Each row has a name. Each question is about the rows just above it.

z_463: 76.4 -6.0 22.0 33.9 69.5 -20.8
z_784: 37.3 -57.9 22.0 33.9 69.4 -20.8
z_662: 53.9 -85.6 -52.3 -29.3 -12.7 -42.2
z_975: -76.5 51.1 -0.2 87.6 85.1 -45.0
z_873: 31.6 -58.0 22.0 -64.6 -5.4 -24.8
Go on from -57.9 22.0 to the end of its row. | 33.9 69.4 -20.8
Whose row is 76.4 -6.0 22.0 33.9 69.5 -20.8? | z_463
Go on from 37.3 -57.9 to the end of its row. | 22.0 33.9 69.4 -20.8
Go on from 51.1 -0.2 87.6 85.1 to the end of its row. | -45.0
The rest of the row after -52.3 -29.3: | -12.7 -42.2

z_40: -0.8 41.5 -48.7 -89.6 -55.0 8.9 85.8 66.8 15.6 -86.4 67.5 -9.2 -16.6
z_503: 79.3 40.3 38.1 -34.3 -77.0 -74.6 -56.7 -95.0 -39.7 -72.5 69.8 16.2 84.2
z_508: -43.0 -8.1 71.9 45.6 -38.9 96.1 -14.9 -53.6 -65.6 -72.2 83.9 82.0 40.2
z_86: 89.1 59.1 51.0 8.7 80.4 46.4 -55.0 25.7 94.1 -84.4 33.0 46.1 79.0
z_856: -16.6 24.8 50.9 -23.3 18.0 -69.7 50.2 -42.6 0.3 16.3 83.9 81.9 -44.2
z_389: 60.5 87.6 52.6 -23.3 17.9 27.2 -39.4 -95.1 -39.7 -72.5 69.8 -17.6 10.9
z_474: -75.5 87.6 52.7 -68.7 -10.7 -87.9 -95.0 40.8 19.7 -91.4 -46.9 27.4 26.3
z_48: 80.3 94.8 6.3 45.6 -39.0 96.1 -14.9 -78.4 31.2 70.8 -92.2 63.9 37.8
Go on from 83.9 81.9 to the end of its row. | -44.2
The rest of the row after 45.6 -38.9 96.1 -14.9: | -53.6 -65.6 -72.2 83.9 82.0 40.2
After -23.3 18.0, its row goes on with | -69.7 50.2 -42.6 0.3 16.3 83.9 81.9 -44.2
The rest of the row after -95.0 -39.7 -72.5 69.8: | 16.2 84.2
After 87.6 52.7, its row goes on with | -68.7 -10.7 -87.9 -95.0 40.8 19.7 -91.4 -46.9 27.4 26.3
The rest of the row after -14.9 -53.6 -65.6 -72.2: | 83.9 82.0 40.2

z_548: -41.9 -71.7 -56.0 -13.8 -42.9 -73.4 -22.0 -11.1 -67.5 -71.9 5.0 3.6 4.3 -86.3 -56.1 -67.8 -7.3 -6.1 -14.4 -21.8 -74.0 -10.3 -54.9 -17.7 -16.0 -70.5 1.1 -14.3 -74.2 -55.6 -15.6 -11.1 1.7 -73.2
z_27: -58.2 -70.6 -48.2 -38.8 -59.0 -70.6 -48.6 -37.0 -74.0 -89.7 -50.8 -41.2 27.7 -85.8 43.3 75.8 -36.3 23.0 -42.4 -53.5 -71.1 -40.7 -47.9 19.1 -42.4 -74.2 22.4 -40.5 -69.8 -48.2 -43.6 -36.9 26.7 -69.5
z_776: 24.1 68.2 66.2 -18.9 22.8 68.2 -12.8 -18.1 58.0 40.0 22.1 24.8 23.7 77.8 64.7 60.5 -20.1 35.2 -16.1 -13.0 69.5 -21.7 58.0 16.2 8.2 71.8 5.3 4.8 73.7 60.2 10.6 5.5 4.9 73.2
z_12: 77.5 44.4 38.2 76.1 81.6 46.1 78.9 72.1 77.1 90.6 -60.2 -59.9 -60.4 69.6 36.9 76.3 69.5 -48.8 75.0 79.0 47.4 72.7 35.6 -33.8 74.3 74.1 -57.5 75.1 42.1 36.0 74.5 72.7 -58.0 41.3
z_44: -68.8 -52.7 -50.3 -54.4 -70.5 -55.9 -58.9 -53.6 -76.8 40.1 22.1 24.8 40.8 -71.4 -51.3 -77.4 -49.7 30.3 -53.6 -58.8 -54.9 -53.0 -52.4 13.5 -56.0 -75.8 37.9 -53.8 -53.5 -44.8 -64.0 -61.3 48.8 -52.9
z_852: -72.6 -58.4 -34.5 -66.2 -73.1 -60.5 -12.8 -18.2 58.0 40.0 54.4 49.5 52.9 -82.0 -33.4 -70.3 -62.6 52.9 -65.3 -76.2 -61.3 -68.7 -35.8 51.5 -65.3 -70.1 49.0 -67.3 -56.7 -33.9 -71.1 -63.1 53.4 -59.3
z_596: -39.6 6.2 -2.5 -52.7 -42.0 5.5 -44.5 -49.3 -26.7 -29.4 46.1 42.9 45.7 -6.9 0.5 -24.5 -48.2 40.5 -50.4 -43.4 4.4 -46.9 -2.3 30.9 -48.8 -22.6 41.9 -50.5 8.0 -1.1 -45.5 -51.5 44.1 8.9
z_947: 72.0 46.9 47.8 62.0 75.6 48.1 65.2 60.5 75.5 87.0 -50.9 -41.2 -48.0 70.2 43.4 75.8 59.3 -41.6 62.0 64.8 48.4 59.3 46.2 -32.1 61.9 74.6 -41.9 59.4 45.2 42.2 62.7 60.9 -47.0 46.5
z_318: 54.7 67.2 46.9 42.5 58.3 65.9 52.4 38.4 68.5 85.7 -33.7 -28.8 -31.4 86.4 45.7 69.1 41.2 -29.7 41.0 50.4 67.1 43.9 47.2 -24.9 40.1 70.1 22.3 -40.5 64.9 45.5 47.2 39.5 -29.0 66.4
z_11: -75.4 -55.5 -47.1 -63.8 -78.3 -57.5 -68.2 -63.1 -82.6 -91.6 50.3 46.7 50.1 -79.4 -46.2 -80.9 -57.8 41.9 -65.6 -71.2 -56.4 -62.9 -46.5 27.5 -67.2 -80.3 44.6 -64.5 -55.9 -44.8 -64.0 -61.3 48.7 -58.0
z_511: 24.1 68.2 66.2 -18.9 22.8 68.2 -12.8 -18.1 58.0 40.0 22.1 24.8 23.7 77.8 64.7 60.5 -20.1 35.2 -16.1 -13.0 69.5 -21.7 64.6 43.5 -13.5 63.9 25.7 -18.6 69.5 62.8 -17.3 -17.1 27.5 66.7
After -41.9 -71.7 -56.0, its row goes on with | -13.8 -42.9 -73.4 -22.0 -11.1 -67.5 -71.9 5.0 3.6 4.3 -86.3 -56.1 -67.8 -7.3 -6.1 -14.4 -21.8 -74.0 -10.3 -54.9 -17.7 -16.0 -70.5 1.1 -14.3 -74.2 -55.6 -15.6 -11.1 1.7 -73.2
The rest of the row after 43.4 75.8: | 59.3 -41.6 62.0 64.8 48.4 59.3 46.2 -32.1 61.9 74.6 -41.9 59.4 45.2 42.2 62.7 60.9 -47.0 46.5
Go on from -34.5 -66.2 to the end of its row. | -73.1 -60.5 -12.8 -18.2 58.0 40.0 54.4 49.5 52.9 -82.0 -33.4 -70.3 -62.6 52.9 -65.3 -76.2 -61.3 -68.7 -35.8 51.5 -65.3 -70.1 49.0 -67.3 -56.7 -33.9 -71.1 -63.1 53.4 -59.3
After 77.1 90.6 -60.2, its row goes on with | -59.9 -60.4 69.6 36.9 76.3 69.5 -48.8 75.0 79.0 47.4 72.7 35.6 -33.8 74.3 74.1 -57.5 75.1 42.1 36.0 74.5 72.7 -58.0 41.3
The rest of the row after 22.4 -40.5: | -69.8 -48.2 -43.6 -36.9 26.7 -69.5
The rest of the row after -50.9 -41.2: | -48.0 70.2 43.4 75.8 59.3 -41.6 62.0 64.8 48.4 59.3 46.2 -32.1 61.9 74.6 -41.9 59.4 45.2 42.2 62.7 60.9 -47.0 46.5
Go on from -44.8 -64.0 -61.3 48.7 to the end of its row. | -58.0

z_298: 67.9 -36.3 -8.4 28.5 -33.6 -23.4 54.5
z_134: -3.2 -6.9 -36.5 -20.5 30.3 58.4 -15.4
z_783: -71.8 38.8 14.5 -20.5 30.4 15.7 -52.9
Go on from -20.5 30.3 58.4 to the end of its row. | -15.4
Go on from -20.5 30.4 to the end of its row. | 15.7 -52.9

z_36: -25.2 -15.3 -29.2 53.2 15.8 60.0 -55.9 65.2 -94.5 41.0 -93.9 15.7 46.1 44.4 -41.0 35.0 -47.2 44.2 -24.2 53.8 46.8 33.0 -7.2 -9.8 -75.8 -78.2 -1.2 -93.2 -93.7 -52.8 -20.8 -21.4 14.7 -97.7 -88.2
z_205: 47.8 -47.1 15.6 -21.8 21.8 67.2 -55.9 65.2 -94.5 -26.2 13.0 10.7 71.5 61.3 -81.5 8.6 74.4 -32.0 -7.4 -8.3 9.9 96.9 -15.1 64.1 14.9 45.9 -40.0 3.2 -53.3 82.8 -4.0 92.9 94.5 52.0 -99.5
z_166: 47.8 -36.2 -78.5 41.6 15.9 60.0 -55.9 65.2 -94.5 -26.2 13.0 10.7 71.5 61.3 -81.5 8.6 74.4 -32.0 -7.4 -8.3 9.9 96.9 -15.1 64.1 54.1 82.4 -87.5 -22.5 24.7 -80.4 38.6 95.2 -23.0 95.8 -51.5
z_350: 32.7 -47.1 -78.5 -47.3 15.9 59.9 71.0 -34.2 26.1 71.7 -47.5 -52.1 -82.1 -16.6 24.1 64.9 -71.1 -90.5 -7.3 -8.3 9.9 13.2 -94.0 93.6 66.4 -40.3 50.1 3.2 -53.4 82.8 -4.0 -61.2 28.5 1.8 77.8
z_365: 47.8 -36.2 -78.5 -47.3 15.9 60.0 -55.9 65.2 -94.5 -26.2 13.0 10.7 71.5 61.3 -81.5 8.6 74.4 -32.0 -7.4 -8.3 9.9 96.9 -15.1 64.1 54.1 82.4 -87.5 -22.5 24.7 -80.4 38.6 95.2 -23.0 95.8 -51.5
After -9.8 -75.8 -78.2 -1.2, its row goes on with | -93.2 -93.7 -52.8 -20.8 -21.4 14.7 -97.7 -88.2
Whose row is 32.7 -47.1 -78.5 -47.3 15.9 59.9 71.0 -34.2 26.1 71.7 -47.5 -52.1 -82.1 -16.6 24.1 64.9 -71.1 -90.5 -7.3 -8.3 9.9 13.2 -94.0 93.6 66.4 -40.3 50.1 3.2 -53.4 82.8 -4.0 -61.2 28.5 1.8 77.8? | z_350
The rest of the row after 3.2 -53.3 82.8 -4.0: | 92.9 94.5 52.0 -99.5
Go on from -47.1 -78.5 -47.3 15.9 59.9 to the end of its row. | 71.0 -34.2 26.1 71.7 -47.5 -52.1 -82.1 -16.6 24.1 64.9 -71.1 -90.5 -7.3 -8.3 9.9 13.2 -94.0 93.6 66.4 -40.3 50.1 3.2 -53.4 82.8 -4.0 -61.2 28.5 1.8 77.8
After -78.5 -47.3 15.9 60.0, its row goes on with | -55.9 65.2 -94.5 -26.2 13.0 10.7 71.5 61.3 -81.5 8.6 74.4 -32.0 -7.4 -8.3 9.9 96.9 -15.1 64.1 54.1 82.4 -87.5 -22.5 24.7 -80.4 38.6 95.2 -23.0 95.8 -51.5
The rest of the row after 45.9 -40.0 3.2 -53.3 82.8: | -4.0 92.9 94.5 52.0 -99.5

z_758: 31.2 49.4 22.9 24.9 28.2 30.0 21.9
z_668: 31.7 31.9 46.2 42.5 35.8 35.8 38.9
z_935: 31.2 49.4 22.9 34.2 28.2 30.1 26.6
z_347: 31.2 49.4 22.9 34.2 28.2 30.1 21.8
z_221: 31.6 15.4 20.0 38.3 28.2 30.1 21.9
The rest of the row after 49.4 22.9 24.9 28.2: | 30.0 21.9
Go on from 15.4 20.0 38.3 28.2 30.1 to the end of its row. | 21.9

z_714: -11.3 64.6 -25.2 -19.1 22.6 -4.5 5.9 32.3 24.6 -30.1 -22.3 -13.0 37.4 6.2 59.7 -12.3 19.0
z_448: -74.7 -27.2 -73.5 -53.6 -40.6 -9.1 43.0 29.1 61.9 -42.6 79.7 78.7 19.9 -56.5 -2.9 -75.7 -52.3
z_261: 45.3 -82.5 58.6 32.7 -40.6 -9.1 78.4 5.3 -1.1 45.3 30.0 52.4 27.5 6.2 59.7 -12.2 19.0
z_183: 79.9 -24.0 38.6 74.7 41.5 4.6 78.4 5.3 -1.2 65.3 79.6 78.7 33.2 11.3 -20.9 59.7 -14.3
After -40.6 -9.1 78.4 5.3 -1.1, its row goes on with | 45.3 30.0 52.4 27.5 6.2 59.7 -12.2 19.0
After 78.4 5.3 -1.2, its row goes on with | 65.3 79.6 78.7 33.2 11.3 -20.9 59.7 -14.3
After 33.2 11.3, its row goes on with | -20.9 59.7 -14.3
After 79.6 78.7, its row goes on with | 33.2 11.3 -20.9 59.7 -14.3
Go on from 5.3 -1.1 to the end of its row. | 45.3 30.0 52.4 27.5 6.2 59.7 -12.2 19.0
After 58.6 32.7 -40.6, its row goes on with | -9.1 78.4 5.3 -1.1 45.3 30.0 52.4 27.5 6.2 59.7 -12.2 19.0

z_124: -11.2 1.0 -25.4 14.4 13.5 14.3
z_840: -27.7 -45.7 24.5 10.8 11.4 10.9
z_769: -11.0 2.6 -28.8 14.9 15.5 14.9
z_343: -17.4 1.0 -25.4 14.3 13.5 14.3
z_920: -10.9 2.6 -28.8 17.1 17.3 17.2
z_252: -10.9 2.6 -74.8 17.9 15.5 17.7
z_26: -17.5 1.0 -28.8 14.9 15.5 10.2
z_340: -23.6 -33.9 11.2 11.9 12.6 12.1
z_231: 4.3 45.8 -74.8 17.8 17.6 17.8
z_761: 1.8 38.3 -65.3 16.7 16.0 16.6
The rest of the row after 2.6 -74.8: | 17.9 15.5 17.7
After -74.8 17.8, its row goes on with | 17.6 17.8
The rest of the row after -10.9 2.6 -28.8: | 17.1 17.3 17.2
The rest of the row after -17.4 1.0: | -25.4 14.3 13.5 14.3

z_93: 20.6 17.1 -7.9 -3.4
z_382: -31.2 5.6 -11.4 -6.0
z_465: 20.8 5.6 44.7 4.7
z_378: -31.2 5.6 -11.3 -6.0
After -31.2 5.6 -11.4, its row goes on with | -6.0
After 20.8 5.6 44.7, its row goes on with | 4.7
Go on from 20.6 17.1 to the end of its row. | -7.9 -3.4
Whose row is -31.2 5.6 -11.4 -6.0? | z_382
Whose row is 20.8 5.6 44.7 4.7? | z_465

z_750: 1.3 -0.6 13.0 72.5 23.6 -0.3 -0.6 1.0
z_211: -1.7 0.5 1.6 39.7 58.6 5.5 0.3 0.5
z_569: 65.6 24.7 0.5 1.5 0.7 -0.4 0.0 -0.2
z_799: -1.7 0.5 68.0 12.1 0.5 5.5 0.3 64.7
z_225: 1.1 0.9 -0.5 0.1 0.2 1.4 10.1 68.8
z_772: 0.3 0.4 15.1 70.2 21.1 -1.2 1.0 -0.8
z_855: -0.3 25.0 68.0 12.2 0.5 -0.6 0.6 1.0
The rest of the row after 72.5 23.6: | -0.3 -0.6 1.0
After 68.0 12.2 0.5, its row goes on with | -0.6 0.6 1.0

z_902: 4.3 29.7 -6.7 61.1 -4.4 -43.8 -24.4 -64.3
z_721: 8.0 -56.2 16.8 -17.6 -15.1 49.4 15.4 13.1
z_148: -18.5 -14.8 3.4 61.1 -4.3 -26.7 -6.5 49.6
z_188: 12.0 -50.1 11.8 -4.1 -43.2 47.1 15.6 8.7
z_220: 5.3 20.1 -36.2 43.3 -7.0 -33.5 -24.1 -51.1
z_527: 3.8 26.8 -25.5 20.9 15.8 -41.3 -26.9 -62.9
z_189: -18.5 -14.7 -24.6 -3.4 -3.9 38.3 -21.1 -43.4
The rest of the row after 61.1 -4.3: | -26.7 -6.5 49.6
After -14.7 -24.6, its row goes on with | -3.4 -3.9 38.3 -21.1 -43.4
Go on from -18.5 -14.7 to the end of its row. | -24.6 -3.4 -3.9 38.3 -21.1 -43.4
After -24.6 -3.4 -3.9, its row goes on with | 38.3 -21.1 -43.4

z_583: 5.8 -7.3 4.1 94.5 -8.6
z_764: 46.7 -33.1 11.1 -78.2 -18.3
z_147: -79.9 50.8 -19.6 90.9 13.9
z_462: 5.8 -7.3 4.0 -94.8 -8.6
z_518: 5.8 -7.3 4.1 94.6 -8.6
z_294: 45.2 -33.3 12.1 -76.5 -18.3
z_804: 5.8 -7.3 4.1 94.5 15.5
z_731: -40.9 22.8 -4.2 25.7 -1.2
z_745: 18.5 -13.1 5.1 -34.6 -9.1
z_175: 49.8 -37.6 14.4 -93.9 -23.3
46.7 -33.1 11.1 -78.2 -18.3 is in which row? | z_764
Go on from 22.8 -4.2 to the end of its row. | 25.7 -1.2
Whose row is 45.2 -33.3 12.1 -76.5 -18.3? | z_294
The rest of the row after 4.1 94.6: | -8.6

z_785: 9.4 80.0 -1.0 -79.2 11.5 -34.4 -45.3 15.9
z_626: 7.0 72.1 -2.4 -70.8 18.4 -46.8 -74.8 11.7
z_51: -16.7 6.6 -17.9 -19.4 19.2 -25.3 -23.8 15.8
z_432: 9.4 80.0 -0.9 -79.2 13.1 -50.1 -83.0 12.8
z_287: -21.2 -4.5 -21.1 -13.0 11.7 -22.6 -17.9 18.4
z_306: -17.4 2.8 -18.5 -16.2 18.5 -23.9 -21.1 15.8
z_387: -0.7 49.5 -7.6 -53.2 19.7 -39.1 -57.3 12.9
z_837: -4.3 41.6 -10.1 -49.4 9.7 -23.9 -21.1 15.7
z_200: -41.9 -64.5 -27.9 17.3 23.4 -9.8 12.3 17.2
z_439: -41.8 -64.5 -34.7 36.1 18.1 -2.0 30.8 20.4
z_388: -42.2 -63.0 -34.8 33.9 13.8 -3.2 28.4 21.5
Go on from -7.6 -53.2 to the end of its row. | 19.7 -39.1 -57.3 12.9
The rest of the row after -41.8 -64.5: | -34.7 36.1 18.1 -2.0 30.8 20.4
Go on from -49.4 9.7 to the end of its row. | -23.9 -21.1 15.7
The rest of the row after 9.4 80.0 -0.9 -79.2: | 13.1 -50.1 -83.0 12.8
After -42.2 -63.0, its row goes on with | -34.8 33.9 13.8 -3.2 28.4 21.5

z_886: -20.1 -0.8 -47.6 16.6 -25.2 -1.4 -48.3 -55.0
z_749: -20.1 -0.8 -47.6 16.6 -25.2 -1.4 -48.3 -45.1
z_239: -20.1 -0.8 -47.6 16.6 -25.2 -1.4 -48.3 -45.2
The row with -20.1 -0.8 -47.6 16.6 -25.2 -1.4 -48.3 -55.0 is | z_886

